The same turns and mirrors carry the whole set onto itself, and each row onto the other rows of its family. Which rows share a family with each named row? Give them in list order.
These 32 rows form 4 families of 8 rows each.
Vavuk: 4 12 24 22 15 2 50 20 19 18 -20 1 -23 -39 -2 -4
Dus: -20 -15 26 17 19 17 9 10 29 -4 47 22 -44 -10 -27 -17
funi: -5 -24 22 10 26 29 17 -6 29 9 24 -6 -20 1 -30 -18
tof: -24 -10 3 21 7 15 19 -10 23 -41 41 25 -42 -38 -14 5
peles: -26 27 26 0 -5 -24 -3 14 56 -27 11 -9 -26 -42 10 -5
budis: -5 -13 31 0 23 14 34 -2 34 20 1 -27 -8 -25 -13 -23
giku: -13 -6 14 -1 -22 17 39 -6 -2 -46 40 -1 -29 -62 -4 -1
vul: -27 22 26 11 -19 -27 -3 21 36 -15 -23 2 -1 -29 4 -2
Duku: 6 -7 19 -15 -36 25 20 -11 0 -38 29 -36 -5 -29 -11 -3
Todo: -10 20 20 -5 -11 -10 -14 -2 54 -25 2 -33 -6 -12 0 -4
pobur: 6 1 9 34 0 27 15 12 4 -10 23 32 -42 3 -26 7
Nanu: 4 11 -6 31 -17 20 22 -2 0 -43 13 26 -32 -26 -11 26
Dofez: -13 -12 46 1 17 8 35 22 24 22 28 -3 -33 -32 -16 -34
Gego: -16 -12 10 11 -40 17 32 -1 -22 -41 13 16 -9 -44 -12 6
Muves: -4 -13 -2 7 -9 30 28 -30 8 -47 25 -13 -13 -36 -13 8
vuk: -11 -20 -1 20 16 31 11 -24 27 -28 29 5 -23 -10 -26 4
mam: 12 -5 28 24 9 23 43 23 1 23 7 15 -32 -12 -23 -11
vib: 14 18 12 9 -43 15 37 10 -16 -37 6 -3 -20 -42 -2 15
guso: -24 -21 19 32 9 17 13 11 8 3 11 37 -22 -3 -32 -10
Netep: -7 1 32 -5 -59 9 9 18 -20 -29 15 -2 -5 -22 -13 -7
ranuv: -22 9 35 -2 12 -14 37 15 40 2 4 -16 -23 -63 8 -21
kifig: 19 26 35 -4 -51 5 14 32 -6 -15 9 -15 -18 -15 -4 -2
gak: -18 -16 39 17 9 5 31 24 9 29 -5 14 -12 -19 -22 -26
demap: 3 9 29 -17 -35 9 -12 2 24 -28 24 -37 -6 -3 -10 -9
zon: -15 20 38 -11 -34 -9 -17 24 32 -30 39 -11 -29 -14 -5 -14
Tave: -17 18 33 1 -49 -15 -21 26 14 -25 3 -1 -5 -8 -7 -4
bav: -24 -15 -2 33 -7 17 20 -6 -1 -33 12 40 -19 -28 -22 10
gufi: -4 2 39 -18 -44 13 18 17 -3 -31 47 -17 -25 -36 -10 -17
tel: -12 9 21 -2 15 -7 20 -5 53 -4 -13 -33 -3 -37 4 -9
Nado: -3 35 16 24 3 -18 15 22 43 -3 -24 3 -23 -28 6 7
kup: 7 39 31 10 -28 -12 -11 35 30 -8 -4 -5 -23 0 -2 2
gunel: -23 6 33 11 2 -17 30 22 24 14 -29 0 -2 -45 0 -16

Same family as Dofez: Dus, tof, peles, giku, ranuv, zon, gufi
Same family as Duku: funi, budis, Todo, Muves, vuk, demap, tel
Same family as mam: Vavuk, pobur, Nanu, vib, kifig, Nado, kup

The same turns and mirrors carry the whole set onto itself, and each row onto the other rows of its family. Which rows share a family with each named row? Give them in list order.
These 28 rows form 7 families of 4 rows each.
Molop: 0 11 -5 -36 54 -10 10 -4 -7 -18
gepe: -19 -6 27 13 9 -34 51 11 -9 13
viruv: -14 37 -17 -1 14 -27 -6 14 20 -6
dute: -37 -14 34 -24 22 -2 29 -19 10 18
mavo: -20 -5 24 -21 26 -9 28 -33 28 20
rivuz: -1 26 -26 -3 30 -18 0 9 -25 -4
zud: -14 11 -4 26 2 -27 32 16 -21 20
monup: -6 23 -11 -28 51 -17 -1 -16 15 -9
lalun: -22 13 2 -39 51 -1 -5 -9 -2 -11
Zufif: -18 18 -11 8 57 -31 17 24 -12 -19
Tuses: -14 -13 27 -31 29 -2 41 -22 10 12
tebu: -23 27 7 -40 44 4 13 -21 -8 -4
fonu: -24 24 3 16 -8 -33 17 17 24 14
gegu: -12 33 -13 15 33 -50 9 18 -4 -9
veve: -39 28 20 16 5 -32 43 17 -22 14
mafis: -6 18 -3 6 37 -41 24 31 -22 -18
Mevo: -3 4 -10 -31 33 9 8 -24 -6 10
fodi: -26 7 21 25 6 -41 42 3 10 19
roto: -40 10 33 -19 15 -3 44 -22 -1 22
bame: -26 7 14 -10 -3 -10 19 -10 37 23
kova: -40 5 25 18 7 -33 37 21 -11 13
sebut: -25 28 -8 0 38 -35 3 29 -22 -17
fata: -30 -21 25 -7 39 -3 42 -16 13 18
kiv: -31 -6 16 28 30 -34 45 19 -8 10
Ruf: -25 46 -7 -5 36 -26 10 16 -30 -14
Dis: -15 22 -7 -26 19 -4 -5 -10 36 4
sibof: -18 -11 16 -3 3 0 36 -21 -3 35
kek: -14 -1 -4 -25 68 -1 13 -12 4 -11

Same family as dute: lalun, kova, sebut
Same family as Ruf: tebu, veve, roto
Same family as sibof: rivuz, zud, Mevo
Same family as kek: Zufif, fata, kiv

The same turns and mirrors carry the whole set onto itself, and each row onto the other rows of its family. Which rows share a family with each named row? Give them in list order.
These 40 rows form 5 families of 8 rows each.
dodu: -1 -6 -3 5 39 -41 -12 -18
Kipup: 6 5 1 -37 11 13 19 6
nedez: 2 -8 8 -37 18 5 5 -31
fari: 20 -10 -13 25 11 -20 10 4
seraf: -4 28 1 -39 -3 -12 25 -6
Fav: 16 11 16 -28 -5 2 -1 -32
Zed: 2 10 -14 15 -2 -42 17 12
toz: 14 -19 -11 24 15 -26 1 -17
Roro: -14 9 10 21 20 -32 -33 -14
tasu: 1 13 -12 14 24 -25 -15 29
kenok: 10 6 4 18 10 -47 5 -27
Saz: -4 3 -11 14 3 -51 7 -17
Ludaf: -1 2 11 12 32 -45 7 -22
bonod: -2 12 0 -26 2 22 -16 12
figu: 10 -6 -15 32 2 -12 -13 14
miror: -1 14 7 -34 18 6 -32 -25
fel: -30 18 5 -17 4 4 -26 -31
kigod: -16 21 5 -34 3 -18 2 -39
Livid: 9 11 3 -42 28 -3 -3 -23
Fab: -9 5 -6 15 30 -28 -39 0
dubav: 10 20 0 -39 19 8 4 3
rosek: -9 14 -14 26 -9 -37 -12 16
Kasu: 6 15 8 14 21 -36 24 21
varo: 11 16 14 -22 -12 11 -23 -27
lisi: 21 17 14 -29 -8 7 12 -6
kovug: 17 16 -5 20 3 -41 22 7
gomib: -13 10 9 -29 16 -3 13 -38
zozo: -13 41 -3 -25 -14 1 -4 10
Puro: -6 20 3 24 12 -23 -22 27
kibut: 10 -14 -13 33 10 -18 -21 -11
Saso: 0 15 0 29 3 -36 -26 -21
rodeb: -13 6 -11 24 -3 -44 -22 -15
rebun: -10 22 0 -27 9 4 30 5
luf: -19 30 0 -24 -13 -3 -29 -23
Bel: 7 2 -9 3 36 -36 13 11
koz: -10 2 3 -26 6 13 -29 -23
nibud: -19 32 -1 -14 -2 16 -11 13
Setir: 5 26 1 -30 13 19 -23 8
vezik: 7 27 -3 30 -5 -30 -17 15
tuvus: 15 25 11 -21 -16 14 -13 -3

Same family as seraf: dodu, tasu, kigod, Fab, zozo, luf, Bel
Same family as kibut: fari, Fav, toz, figu, varo, lisi, tuvus
Same family as rodeb: Zed, Saz, miror, Livid, dubav, rosek, Setir
Same family as vezik: Kipup, nedez, kenok, bonod, kovug, Saso, koz

